Here is a table of points, one per row:
np.array([-18, -52, -41, -39, 20, 23, 41, -8, 59, 25, 56, 12, 9, 11, 10, -37, 16, 22, -6, 32, 23, 30,
          -18, 3, -57, -47, -42, -59, -38, 15, -58, -71, 8, 11, 1, -35, 39])
np.array([-66, -51, 15, 98, 20, 20, 50, 8, 40, 62, 70, 42, 53, 25, 86, 30, -16, -8, -70, -38, -31, -31,
          47, 7, 39, 35, -3, 46, -14, -4, -6, -4, 46, 33, 95, -2, 40])
np.array([9, 40, 49, 21, -1, 46, -13, -43, -2, 14, 59, 58, 35, 39, -62, 30, -75, 9, -22, -2, 26, -22,
          12, 13, 22, -8, 25, -6, 19, 61, 92, 103, -22, -30, -80, -66, -16])
np.array([-41, 24, 34, 41, 45, 39, -25, -26, -7, -21, -38, 1, 53, 78, 39, 51, 39, -19, 40, 15, -51, -33,
          -67, -40, -26, 53, -2, 6, 61, 43, 65, 22, 28, 11, -43, 10, -68])
np.array([38, 27, -10, 2, -38, -32, -23, -33, -24, -79, -58, -25, -36, -18, -81, -75, -24, -36, 34, 11, 4, 46,
          61, -24, 49, -1, 3, -6, 8, 40, 58, 41, -16, 0, -52, 11, -6])
np.array([23, 2, -3, -6, 44, 43, 13, 0, -55, -91, -52, 13, -16, 30, -1, 16, 42, 27, 68, 67, 80, 37,
          57, -51, -44, -64, -24, 35, 30, -8, 34, 3, -80, 31, 20, 73, 4])
np.array([-1, 8, -76, -14, -16, 41, 52, 29, 6, 48, -1, 3, 40, -23, -83, -30, -51, -74, -56, -39, -85, -6,
          -51, -47, 25, 10, -17, -32, -6, -26, -6, 5, 10, -44, 3, 14, 1])
np.array([16, 50, 52, 41, 33, 20, 20, 8, 26, 16, -19, 25, 15, -4, -6, 3, 12, 28,
          1, -3, -69, -24, -9, 23, 62, 65, -32, -1, 50, 39, 44, -11, 28, -113, 4, 2,
          -6])
np.array([-46, -13, -55, -12, 43, 23, 5, 82, 22, -20, 16, -39, -24, -2, 6, 35, 11, -80, -27, -48, 17, 50,
          36, 36, -8, 10, -28, -12, -31, -13, -9, -16, -52, -74, -3, -25, -41])
np.array([30, 17, -22, -58, -92, -62, -57, 26, 82, 41, 23, -55, -70, -54, -18, 88, -11, 31, -17, 14, 72, 26,
          15, -20, -40, -37, 20, 36, 18, -4, 4, 29, 19, -33, 26, -32, 34])
np.array([32, 99, 39, 73, 36, 5, -51, 13, -52, 6, -39, -29, 47, 11, -20, 28, -3, -22, 11, 0, -7, 14,
          2, 6, 47, -17, -16, -56, -24, -29, -4, 33, 3, -23, -27, 41, -2])
np.array([-26, 15, -6, 20, -3, -13, 6, -35, 7, 36, 27, 26, -7, 0, 26, -63, -78, -20, -35, -52, 51, 63,
          73, 95, -12, -1, -70, -26, -58, -35, -7, -3, 72, 28, 67, 9, 92])
np.array([5, -16, 19, 15, 23, 55, 17, 31, 39, 37, 10, -32, -3, -31, -103, -3, -118, -11,
          -25, -5, 8, -98, -44, 14, -49, -73, -17, -83, -39, -55, 1, 30, 3, 27, 29, 43,
          -35])
np.array([-28, -6, -54, 5, 55, 66, 27, 20, -14, -33, -37, -62, -60, 7, -10, -43, 36, -23, 78, 13, 86, 42,
          5, -9, -44, 43, 86, 82, 14, -2, -20, -21, -91, -44, -22, -2, -27])
np.array([-42, -43, 17, -39, -25, -66, 16, 58, -30, -12, -40, -49, 28, -54, 50, 22, -44, -7, 5, 58, 42, -23,
          19, 33, 25, 40, 11, -6, 83, 27, 36, -8, -18, 29, -43, -28, 28])
np.array([-34, 4, 35, 3, 13, -18, 11, 14, 2, 8, 47, 43, 2, -10, -59, 10, 39, 4, 58, -1, 31, -34,
          36, -41, -20, 0, -10, -10, -29, -64, -10, -8, -60, 22, -30, -61, -48])
np.array([40, 14, 42, -3, -72, -21, -32, -1, 29, 52, -1, -38, 29, 17, 5, 57, -61, -1, -46, -13, 7, -43,
          -12, -48, -4, -32, 14, 35, -3, -52, -3, 9, -49, 14, -14, -17, -31])
np.array([21, -46, 48, 26, -32, 1, -26, -71, -72, 5, -27, -3, 27, -16, 7, 6, 16, 22, -43, 20, 27, 54,
          12, 8, 12, 1, 39, 61, 78, 37, -24, -68, -6, -55, 20, -37, 35])
np.array([-17, -25, -31, -4, 84, 85, 30, 47, -2, -13, -49, -33, -68, -11, 12, -32, 19, -8, 41, -65, 0, 2,
          -57, -38, -33, 12, 66, 102, -4, -36, -17, 58, -11, 59, 34, 3, -49])
np.array([-17, -55, -15, 19, -36, -83, -8, -40, -14, -17, 2, 71, 19, 43, 70, 13, -29, 17, -15, 79, 44, 3,
          51, -7, -36, -3, -3, 18, -6, -6, -66, -45, -12, 41, 78, -24, 43])
np.array([-50, -34, -49, -65, 17, -51, -5, -28, 18, 25, 69, 66, -3, -4, -52, -46, 0, -21, 4, -70, -36, -13,
          -33, -19, -33, -6, 55, 59, 14, 83, -3, 23, 25, 48, 41, -6, -30])
np.array([78, 43, 12, -54, -49, -69, -69, -6, -61, -56, -2, 27, 44, 55, -27, -27, -74, -84, 10, 2, 32, 4,
          23, -27, -6, -42, 1, 26, -45, -47, 21, 37, -20, 32, -11, 25, -33])
np.array([66, 91, 23, 65, 5, -24, -31, 9, 0, 81, -22, 7, 30, 10, 28, -34, -11, -37, -11, 15, -39, -70,
          -67, -49, 8, -10, -41, -52, -38, -32, 43, 68, 2, -27, -44, 58, 27])
np.array([-33, -33, 0, -42, -2, -112, -40, 38, 21, -14, -5, 13, -7, -56, 12, 5, -71, -10,
          41, 35, 30, 13, 55, 52, 64, -8, 110, -21, 5, -6, -34, 54, 14, 46, 64, 64,
          42])
np.array([-17, 9, 24, -8, 28, 61, 67, 17, -15, -33, 25, -10, 8, 8, 20, 18, -5, -18, -75, -17, -36, -4,
          -9, 2, -10, -18, -74, -48, -26, 30, -5, -24, 66, 3, -41, -98, -74])
np.array([17, 8, -11, -30, -54, 7, -3, -75, -43, -42, -20, -27, -10, -28, 6, -38, 38, 43, -28, 29, -5, 41,
          -24, 22, -21, 40, -17, -10, 31, 73, 36, 14, 78, 0, 11, 1, 22])
np.array([27, 44, 5, -35, -18, -2, -9, 3, -9, -61, 1, 2, -51, 29, -37, 53, 54, -27, 41, -35, -43, -56,
          -40, -68, -20, -50, -14, -13, -61, -41, -18, -25, -50, 15, -1, 53, 0])
np.array([44, 54, 46, 65, 25, 27, 64, 90, 84, 55, 74, -11, -41, -50, -42, -27, -33, -30, -45, -70, -56, -3,
          -1, -10, 0, 10, 48, 93, 76, 61, 28, 42, 62, 20, 85, 7, 83])
np.array([15, 40, 33, 30, 52, 84, 26, 4, 32, -24, 1, 52, 15, 3, -36, -6, 34, 8, 60, 38, 18, 32,
          17, -43, 42, 66, 31, -33, -76, -49, -44, 2, 22, -16, -61, 13, -1])
np.array([-13, 4, -8, -7, -9, -6, -29, 21, -47, -7, -16, 2, 52, -7, -21, -4, -13, -32, 8, 14, 12, -45,
          -15, -23, 32, -14, -38, -74, -30, -46, 12, 36, -23, 3, -80, -26, -54])
np.array([58, 90, 10, 31, 31, -7, 15, 70, -10, 9, -43, -14, 36, -8, 8, -7, 4, -17, 52, 48, 47, 3,
          -20, -12, 27, 10, 14, 2, 35, 8, 56, 14, -5, -12, -65, 64, 10])
np.array([-55, -31, -76, 5, 49, 60, 45, 19, 9, -40, -2, -42, -68, -15, 1, 20, 27, -30, 12, -72, 35, 50,
          -45, -3, -27, -23, -4, -53, -56, -22, 2, 5, -18, 18, 27, 19, -35])
np.array([-2, -7, -52, -86, -64, -71, -103, -19, -14, 18, 34, 30, -26, 30, -4, 19, 34, 10,
          102, 20, 13, -6, -3, 2, 24, -10, -38, 53, -65, -83, 21, -7, -60, 38, -15, 28,
          -42])
np.array([-46, -49, -42, 15, 2, 8, 33, -20, 1, 1, 10, 53, 21, 7, 63, -55, -37, 52,
          -47, 19, 22, -16, -1, -50, -100, -72, -33, 1, 13, 49, 5, 65, 60, 43, 14, -59,
          31])
np.array([30, 48, 55, 85, 17, -26, -59, -41, -69, -28, -96, -89, -59, -16, -57, 41, 33, 21, 65, 11, -12, -63,
          -56, 6, 54, 2, 23, -2, -51, -42, 31, 19, -11, 29, 17, 57, -4])
np.array([45, -42, 16, 38, -48, -64, -103, -122, -61, 13, 8, -34, -17, -18, 30, 64, -9, 58,
          -29, -13, 34, 25, 29, 51, -8, 33, 69, -11, -10, -61, -91, -43, 21, -69, 8, -1,
          6])
np.array([-47, -50, -70, -77, -1, -23, -39, -74, -55, -113, -22, -32, -82, -6, -12, -54, 41, 29,
          -1, -13, 1, -4, 9, 10, -49, 3, 20, -33, -16, -20, -69, 7, 31, 68, 38, 12,
          -20])
np.array([15, -57, -52, -25, -30, 16, 18, -74, -54, -25, 6, 29, 26, 4, 46, -4, 48, 23, -27, -26, -31, -29,
          -37, 35, 2, 4, 16, 13, 18, 79, -5, -28, 39, 28, 25, 14, 26])
np.array([0, -32, -30, -11, 8, 40, 48, 65, 82, 8, -24, -93, -95, -19, 11, 109, 64, 99, 59, -36, -26, -35,
          37, -18, -52, -36, -58, -13, -4, -36, -12, 11, -20, -30, 63, -14, 11])
These points spread out most along one direction. Take the direction at right angles to it along which they spread out most. Then take the direction at right angles to both along which they spread out most. Go by this last direction. How far along it is each point below, from 0 to 99? 50 is the average, and the first point above lies past it. One standard deviation of the points above along it is 16.
np.array([16, -3, 7, -46, -32, 10, 64, 23, 12, 17, -23, -47, 13, -34, 66, 23, 71, 30,
          -35, 9, -100, -20, -56, -25, -13, 4, -96, -14, 13, -34, -1, -72, 5, 14, -34, -24,
          28]) 58
np.array([-6, 1, -66, 45, 7, 13, 54, -5, 33, 19, 78, 120, 43, 56, -25, -49, 63, 28, 29, 40, 20, -1,
          40, -42, 1, -2, -2, -3, -9, -15, -17, -85, -74, -20, -79, 42, -46]) 56
np.array([41, -42, 53, 34, -62, -46, -49, -16, 38, 66, 17, 28, -8, 9, 43, -9, -29, 9, -46, -9, -6, -10,
          -30, 25, 2, -28, 55, 3, -11, -43, -11, -19, 50, -27, 14, -42, -14]) 30
np.array([36, -36, 31, 16, -7, 16, 37, 65, 69, 40, 40, 27, -6, -9, 24, -14, -15, 50,
          -50, -65, -29, -33, 4, 3, -14, 6, 34, 59, 39, 21, -67, -85, -67, -119, -10, -36,
          77]) 52
np.array([-31, -4, 6, -22, 13, -13, -7, 77, 28, 73, 18, 42, 20, 3, -67, -12, -3, -14, 53, 10, 61, -30,
          -2, -12, 28, -25, -8, -48, -64, 0, 28, 38, -11, -2, -61, 5, -55]) 54
np.array([32, 48, 15, -65, 30, -10, -47, 0, -4, 14, 8, 11, -11, -7, -39, -26, -72, -62, -15, 14, -14, 12,
          16, 34, 54, 104, 18, 42, 17, 23, 38, -29, -80, 4, 5, 22, 15]) 37
np.array([39, 64, 99, 49, 72, 1, -4, 17, -25, 28, 1, -12, 55, 25, 45, 33, 40, 4, 16, 15, -42, 0,
          12, 40, 78, 64, 12, 37, 92, 39, 21, 5, 14, 0, 18, 62, 21]) 34
np.array([-47, -36, 9, 3, 47, 51, 51, -12, -21, 24, 19, -5, 13, -39, -32, -32, 36, -38, -51, -4, -64, 113,
          27, 70, 1, -2, -57, -56, 9, 1, -25, -47, 10, -48, -30, -32, -54]) 59
np.array([-6, 1, -23, -103, -42, -25, -10, -37, 10, -27, -16, 8, 16, 63, 72, 64, 21, -16,
          -30, 48, -53, 17, -25, -24, 3, 22, -44, -45, 33, 64, 35, -1, 31, -3, 23, 58,
          7]) 40
np.array([-11, -14, -27, -22, -40, -14, 34, -33, -16, 0, -25, -13, 34, -38, 14, -15, 48, 62, 27, 16, -9, 25,
          -44, 21, 15, -2, 12, 10, 16, 33, -48, -35, 26, 6, 0, -34, -8]) 48
np.array([-26, -63, -32, -8, -12, 11, -13, -42, -18, -60, -39, -47, 10, 29, 77, -11, 68, 60, 7, 37, 20, 73,
          22, 73, 32, 15, 5, -5, -25, 32, -2, -4, 88, 51, 13, -25, 34]) 45
np.array([-45, -2, 52, 37, -36, -16, 12, 6, 46, -27, -3, 29, -22, -13, 15, -87, -69, -2, -69, -34, -19, -21,
          49, 65, -22, -19, -4, 12, 68, 51, -30, -15, -6, 17, 2, -84, 41]) 38
